In the data rows, the value 500 means zero.
Here are some points, one per row:
(251 531 439 621 683 386 669 462 267 505 515 631 577 549 456 482 463 420 585 640 503 462 363 449 413 539 410 524 589 505 591 471 550 530 620 698 533 460 464 280 263 482 605 375 410 375 478 542 376 306 421 573 377 681 528 769 453)
(392 387 421 424 567 584 493 546 576 603 451 390 491 380 565 596 298 451 381 498 673 470 477 575 660 468 652 809 581 764 441 603 606 748 543 553 433 578 534 488 179 494 379 456 516 428 315 460 547 624 474 512 509 342 500 292 617)
(397 463 398 550 424 398 525 466 314 362 563 365 477 491 746 592 519 606 677 437 430 319 622 515 516 321 465 463 202 580 325 395 699 495 654 373 497 300 452 415 550 331 628 521 576 312 511 504 427 436 456 335 393 403 669 263 448)
(636 292 493 631 419 512 353 442 642 582 560 652 470 480 442 543 496 542 751 484 482 684 590 589 549 384 631 478 595 379 366 547 394 411 558 537 509 598 378 372 483 428 572 557 663 666 353 812 500 507 408 434 207 335 510 666 673)
(550 407 449 208 477 596 461 584 435 660 544 401 452 487 561 632 721 348 651 740 557 637 499 365 491 310 510 307 430 415 541 696 558 482 443 483 308 451 547 382 450 440 215 472 424 406 641 433 454 649 522 600 539 571 349 429 607)
(594 406 333 495 409 267 610 600 427 539 300 642 660 585 649 556 312 548 590 519 365 199 482 606 676 405 431 442 588 568 571 652 405 409 187 392 553 566 439 420 556 616 551 632 428 571 449 471 503 752 366 547 459 524 509 489 354)
(794 590 342 518 436 629 511 643 589 627 542 634 481 695 602 595 675 397 220 469 725 510 349 511 448 604 399 549 553 354 486 747 636 551 470 545 596 477 521 455 522 583 726 603 621 359 602 506 581 285 412 461 522 336 483 478 353)
(264 356 495 381 514 620 373 457 573 514 448 610 504 437 633 512 452 431 485 492 440 337 712 506 419 513 376 618 514 326 360 547 495 570 606 481 682 249 508 362 507 640 683 491 322 691 631 509 640 542 832 595 540 387 365 583 638)
(454 543 396 508 644 355 521 551 408 595 600 466 440 639 454 548 666 465 624 222 450 584 571 550 496 347 409 595 568 655 481 460 574 401 739 642 548 588 275 537 598 664 614 641 539 650 524 353 645 592 401 755 654 735 591 363 636)
(794 350 309 576 366 403 596 612 383 408 492 271 544 341 379 501 479 434 393 505 405 335 621 759 305 787 540 516 359 254 392 438 517 578 412 509 307 557 545 392 382 418 451 538 604 496 512 498 460 615 595 630 613 640 508 486 536)
(509 396 550 418 648 636 646 643 422 215 363 609 586 565 470 479 456 547 442 498 563 701 626 604 144 322 380 566 607 565 318 538 393 414 403 614 608 347 444 504 546 348 336 590 473 452 400 644 551 497 434 450 595 436 529 503 398)
(428 458 647 517 308 541 658 341 401 548 540 436 436 440 303 335 499 309 442 462 463 441 469 377 509 556 563 602 401 460 562 855 485 405 541 316 737 370 520 525 592 569 424 576 621 409 244 427 303 437 434 684 677 425 656 544 609)
(633 428 445 366 467 505 352 453 170 449 553 495 374 512 405 363 500 414 501 491 517 597 568 518 659 522 641 565 452 485 461 544 439 410 318 611 419 435 618 632 384 473 712 458 326 789 602 517 390 408 319 214 759 493 436 500 438)
(423 431 468 641 684 343 389 464 647 539 439 363 570 547 504 300 539 731 565 546 379 609 469 384 428 554 469 569 390 477 208 586 200 430 339 514 454 620 475 424 483 513 584 324 567 349 584 318 637 391 411 647 632 366 422 452 448)
(552 826 462 557 481 576 401 408 642 631 489 489 588 232 605 610 719 465 435 397 572 360 688 649 378 581 581 393 502 692 566 573 353 481 326 533 539 416 281 510 546 307 514 299 348 558 555 509 318 478 377 519 511 565 536 537 501)
(519 462 768 511 716 381 329 517 534 658 457 561 571 696 615 439 350 402 362 505 466 312 605 429 577 438 391 468 693 408 431 503 581 274 444 557 352 509 590 481 589 265 531 224 654 434 344 676 429 481 544 503 552 640 547 410 695)
(446 332 380 464 477 542 658 268 632 342 759 489 649 599 599 508 499 506 431 448 468 441 203 453 451 724 641 171 584 629 275 590 584 502 520 502 556 474 556 679 390 468 477 373 454 695 547 598 519 617 503 574 619 447 528 517 551)
(600 452 344 268 538 554 664 364 446 535 573 350 372 472 702 266 543 566 553 573 773 442 504 338 470 501 483 592 606 558 657 407 181 686 618 586 397 560 603 593 828 511 552 413 605 507 463 672 505 616 572 527 473 523 538 601 332)
(488 564 549 457 467 224 466 614 465 521 530 701 586 450 505 486 688 698 615 598 557 552 666 542 449 595 589 631 580 470 470 626 472 382 553 518 618 471 670 946 313 516 540 546 664 331 671 549 483 607 594 536 381 552 595 505 582)
(538 492 698 599 580 638 330 491 379 383 517 465 351 442 532 322 382 528 543 317 554 564 581 361 471 755 293 490 528 569 622 581 805 464 545 294 472 723 365 444 328 537 396 521 390 500 786 631 440 529 567 611 441 345 579 490 268)
(488 694 646 135 329 635 604 644 494 584 814 589 580 395 529 417 390 660 608 412 478 556 470 444 442 550 331 516 477 467 349 348 536 511 272 513 596 634 491 399 410 474 639 491 545 523 250 401 648 477 491 485 451 570 554 533 517)
(404 289 627 577 431 502 507 191 574 442 463 689 390 392 628 547 542 563 595 373 685 443 292 778 429 467 477 672 342 469 645 458 576 321 387 482 574 613 549 422 547 396 398 400 461 407 590 335 656 588 492 399 494 731 444 466 527)
(414 678 341 699 428 477 462 475 430 708 521 422 431 594 413 580 257 715 451 605 748 677 367 603 404 378 503 375 477 597 496 405 491 377 429 393 303 410 595 512 588 669 483 475 539 632 488 451 347 481 784 623 655 369 609 592 511)
(480 482 381 313 655 335 735 413 699 547 566 527 388 528 321 584 432 675 526 215 368 449 593 578 453 552 482 525 669 377 645 510 525 444 601 354 451 395 533 484 557 441 469 540 294 471 577 392 265 227 507 470 362 433 265 356 415)
(541 625 532 495 459 602 594 478 412 461 292 325 547 663 341 440 662 540 527 485 521 611 385 621 725 578 444 583 595 515 440 422 476 512 479 298 650 277 430 385 394 650 697 324 475 433 512 658 552 635 514 530 385 593 252 399 508)
(561 611 413 591 637 620 585 582 606 347 298 610 531 330 659 331 751 598 511 408 405 534 559 361 644 538 533 480 473 558 422 478 638 295 595 464 318 408 778 329 447 637 391 425 659 751 387 324 482 442 490 540 457 427 461 593 459)
(454 464 450 664 588 467 418 681 667 429 584 375 313 470 375 572 460 714 299 421 410 651 563 365 514 373 435 396 400 384 643 666 557 570 443 628 829 570 504 446 465 427 470 343 617 518 441 415 383 746 623 266 492 651 481 609 455)
(582 535 530 637 435 525 590 451 741 511 590 369 595 482 501 683 489 483 664 730 505 474 510 266 443 461 556 599 608 323 642 229 458 364 603 518 490 517 422 482 340 618 466 527 303 452 422 512 476 587 457 358 796 340 649 383 396)
(640 636 508 337 482 494 531 406 685 370 289 313 632 601 383 593 365 412 666 657 359 422 374 588 406 330 276 629 393 583 495 597 602 650 486 455 585 603 638 651 488 540 481 402 553 755 632 532 447 385 485 464 405 582 618 577 586)
(343 564 373 387 304 446 339 716 610 408 416 558 598 667 610 323 365 315 579 454 476 624 374 429 497 516 915 597 421 452 653 445 476 584 411 465 548 507 249 517 464 531 314 397 709 499 538 587 473 346 691 482 528 560 463 466 509)
(530 433 664 554 416 514 544 696 584 346 498 485 426 658 490 573 464 410 380 304 571 307 428 292 314 375 563 536 328 487 414 393 262 416 420 374 265 463 525 628 330 511 620 645 323 494 516 450 426 666 383 593 203 552 495 595 603)
(629 415 638 488 419 499 440 530 397 338 523 670 373 600 404 854 607 620 568 491 482 351 580 429 771 629 319 567 411 720 392 418 465 577 611 538 493 580 410 577 587 512 367 424 467 440 373 454 435 244 619 606 659 512 272 673 453)
(508 387 726 536 434 455 550 495 527 605 494 550 396 520 346 330 625 615 402 686 576 305 641 552 457 379 537 205 580 592 641 446 436 642 584 355 471 513 406 453 314 583 450 529 641 706 483 390 800 278 571 269 519 491 518 348 498)
(620 618 360 549 631 545 487 297 487 392 646 353 416 333 649 378 411 418 358 526 481 518 423 480 705 283 504 377 589 408 511 230 417 469 336 461 658 514 585 559 447 555 293 813 539 387 588 597 622 314 577 621 517 612 529 584 648)
(579 760 601 530 429 505 382 411 377 674 417 577 311 591 632 392 447 623 425 643 389 523 327 518 490 653 463 598 500 440 264 533 339 677 755 524 596 497 488 353 568 396 269 669 443 646 601 392 352 648 414 400 478 564 496 424 529)
(478 655 572 438 638 527 663 488 555 457 462 443 636 552 468 356 427 468 411 631 579 464 565 662 691 475 579 422 352 381 580 478 657 564 637 488 379 626 308 651 603 402 618 620 378 406 483 339 596 588 441 451 551 270 421 873 686)
(154 476 581 435 460 457 350 586 537 488 570 329 694 670 505 588 790 494 377 478 544 618 488 670 651 547 426 515 517 494 600 629 359 480 571 497 489 585 723 399 582 391 383 661 387 552 418 588 543 348 422 507 473 550 725 584 266)
(454 597 673 526 485 574 628 354 284 594 310 280 505 411 574 770 519 415 378 387 270 520 466 389 400 465 713 484 567 414 435 597 532 429 487 572 452 744 485 623 487 546 567 482 608 518 460 521 680 414 633 483 313 418 360 486 254)
(398 511 373 493 564 778 555 377 596 504 439 769 489 418 313 652 310 329 535 537 373 617 585 475 530 524 430 450 454 552 563 418 318 541 573 236 286 487 516 655 538 277 717 602 674 427 546 457 636 592 431 515 490 779 574 448 311)
(370 350 530 631 507 590 723 627 422 504 365 549 725 320 525 603 425 547 611 364 694 661 558 433 595 681 426 413 580 371 366 567 396 574 386 606 435 591 432 563 772 673 471 587 449 493 581 496 380 376 496 313 356 711 599 356 776)
(387 370 461 513 425 363 534 546 459 500 590 654 588 262 407 484 596 284 176 634 450 592 349 501 464 445 239 514 347 498 529 199 478 392 515 564 566 557 392 553 655 543 467 365 591 577 598 568 424 642 386 466 334 312 415 344 519)
(594 384 768 561 496 412 419 510 495 685 317 501 602 506 579 492 543 409 588 337 397 643 481 501 372 481 614 357 576 573 569 150 638 867 494 453 670 430 753 491 583 483 608 570 451 399 494 348 403 546 461 496 630 390 553 656 507)
(537 497 534 585 519 439 462 451 793 593 542 425 493 414 396 364 466 420 529 561 384 441 412 446 462 615 435 485 367 755 552 459 596 447 387 905 356 246 423 542 553 543 591 835 352 362 353 664 566 579 627 357 381 633 363 455 430)
(460 699 448 603 460 782 544 410 403 527 689 623 532 698 266 379 393 525 579 528 454 219 682 533 561 303 699 397 471 499 598 357 530 653 474 731 479 656 860 490 701 639 373 456 373 327 626 565 543 572 483 677 456 402 518 357 452)
(563 567 349 483 531 428 218 575 393 353 570 424 324 441 487 554 432 464 503 683 429 519 538 541 326 711 567 374 601 583 605 557 546 504 578 340 528 423 586 575 735 744 456 358 277 414 270 469 746 477 314 453 366 491 566 505 610)
There is one direction along which these points spread out most. Where along it does each point below lie, from 0 to 99? 50 is the average, and the first point above lies past it. One standard deviation of the points above along it is 16.
(620 618 360 549 631 545 487 297 487 392 646 353 416 333 649 378 411 418 358 526 481 518 423 480 705 283 504 377 589 408 511 230 417 469 336 461 658 514 585 559 447 555 293 813 539 387 588 597 622 314 577 621 517 612 529 584 648) 16
(561 611 413 591 637 620 585 582 606 347 298 610 531 330 659 331 751 598 511 408 405 534 559 361 644 538 533 480 473 558 422 478 638 295 595 464 318 408 778 329 447 637 391 425 659 751 387 324 482 442 490 540 457 427 461 593 459) 56
(423 431 468 641 684 343 389 464 647 539 439 363 570 547 504 300 539 731 565 546 379 609 469 384 428 554 469 569 390 477 208 586 200 430 339 514 454 620 475 424 483 513 584 324 567 349 584 318 637 391 411 647 632 366 422 452 448) 65
(251 531 439 621 683 386 669 462 267 505 515 631 577 549 456 482 463 420 585 640 503 462 363 449 413 539 410 524 589 505 591 471 550 530 620 698 533 460 464 280 263 482 605 375 410 375 478 542 376 306 421 573 377 681 528 769 453) 57
(508 387 726 536 434 455 550 495 527 605 494 550 396 520 346 330 625 615 402 686 576 305 641 552 457 379 537 205 580 592 641 446 436 642 584 355 471 513 406 453 314 583 450 529 641 706 483 390 800 278 571 269 519 491 518 348 498) 37
(538 492 698 599 580 638 330 491 379 383 517 465 351 442 532 322 382 528 543 317 554 564 581 361 471 755 293 490 528 569 622 581 805 464 545 294 472 723 365 444 328 537 396 521 390 500 786 631 440 529 567 611 441 345 579 490 268) 51
(794 350 309 576 366 403 596 612 383 408 492 271 544 341 379 501 479 434 393 505 405 335 621 759 305 787 540 516 359 254 392 438 517 578 412 509 307 557 545 392 382 418 451 538 604 496 512 498 460 615 595 630 613 640 508 486 536) 54
(264 356 495 381 514 620 373 457 573 514 448 610 504 437 633 512 452 431 485 492 440 337 712 506 419 513 376 618 514 326 360 547 495 570 606 481 682 249 508 362 507 640 683 491 322 691 631 509 640 542 832 595 540 387 365 583 638) 60
(488 564 549 457 467 224 466 614 465 521 530 701 586 450 505 486 688 698 615 598 557 552 666 542 449 595 589 631 580 470 470 626 472 382 553 518 618 471 670 946 313 516 540 546 664 331 671 549 483 607 594 536 381 552 595 505 582) 67
(480 482 381 313 655 335 735 413 699 547 566 527 388 528 321 584 432 675 526 215 368 449 593 578 453 552 482 525 669 377 645 510 525 444 601 354 451 395 533 484 557 441 469 540 294 471 577 392 265 227 507 470 362 433 265 356 415) 59
(541 625 532 495 459 602 594 478 412 461 292 325 547 663 341 440 662 540 527 485 521 611 385 621 725 578 444 583 595 515 440 422 476 512 479 298 650 277 430 385 394 650 697 324 475 433 512 658 552 635 514 530 385 593 252 399 508) 61
(594 406 333 495 409 267 610 600 427 539 300 642 660 585 649 556 312 548 590 519 365 199 482 606 676 405 431 442 588 568 571 652 405 409 187 392 553 566 439 420 556 616 551 632 428 571 449 471 503 752 366 547 459 524 509 489 354) 61
(519 462 768 511 716 381 329 517 534 658 457 561 571 696 615 439 350 402 362 505 466 312 605 429 577 438 391 468 693 408 431 503 581 274 444 557 352 509 590 481 589 265 531 224 654 434 344 676 429 481 544 503 552 640 547 410 695) 63
(392 387 421 424 567 584 493 546 576 603 451 390 491 380 565 596 298 451 381 498 673 470 477 575 660 468 652 809 581 764 441 603 606 748 543 553 433 578 534 488 179 494 379 456 516 428 315 460 547 624 474 512 509 342 500 292 617) 45
(640 636 508 337 482 494 531 406 685 370 289 313 632 601 383 593 365 412 666 657 359 422 374 588 406 330 276 629 393 583 495 597 602 650 486 455 585 603 638 651 488 540 481 402 553 755 632 532 447 385 485 464 405 582 618 577 586) 48
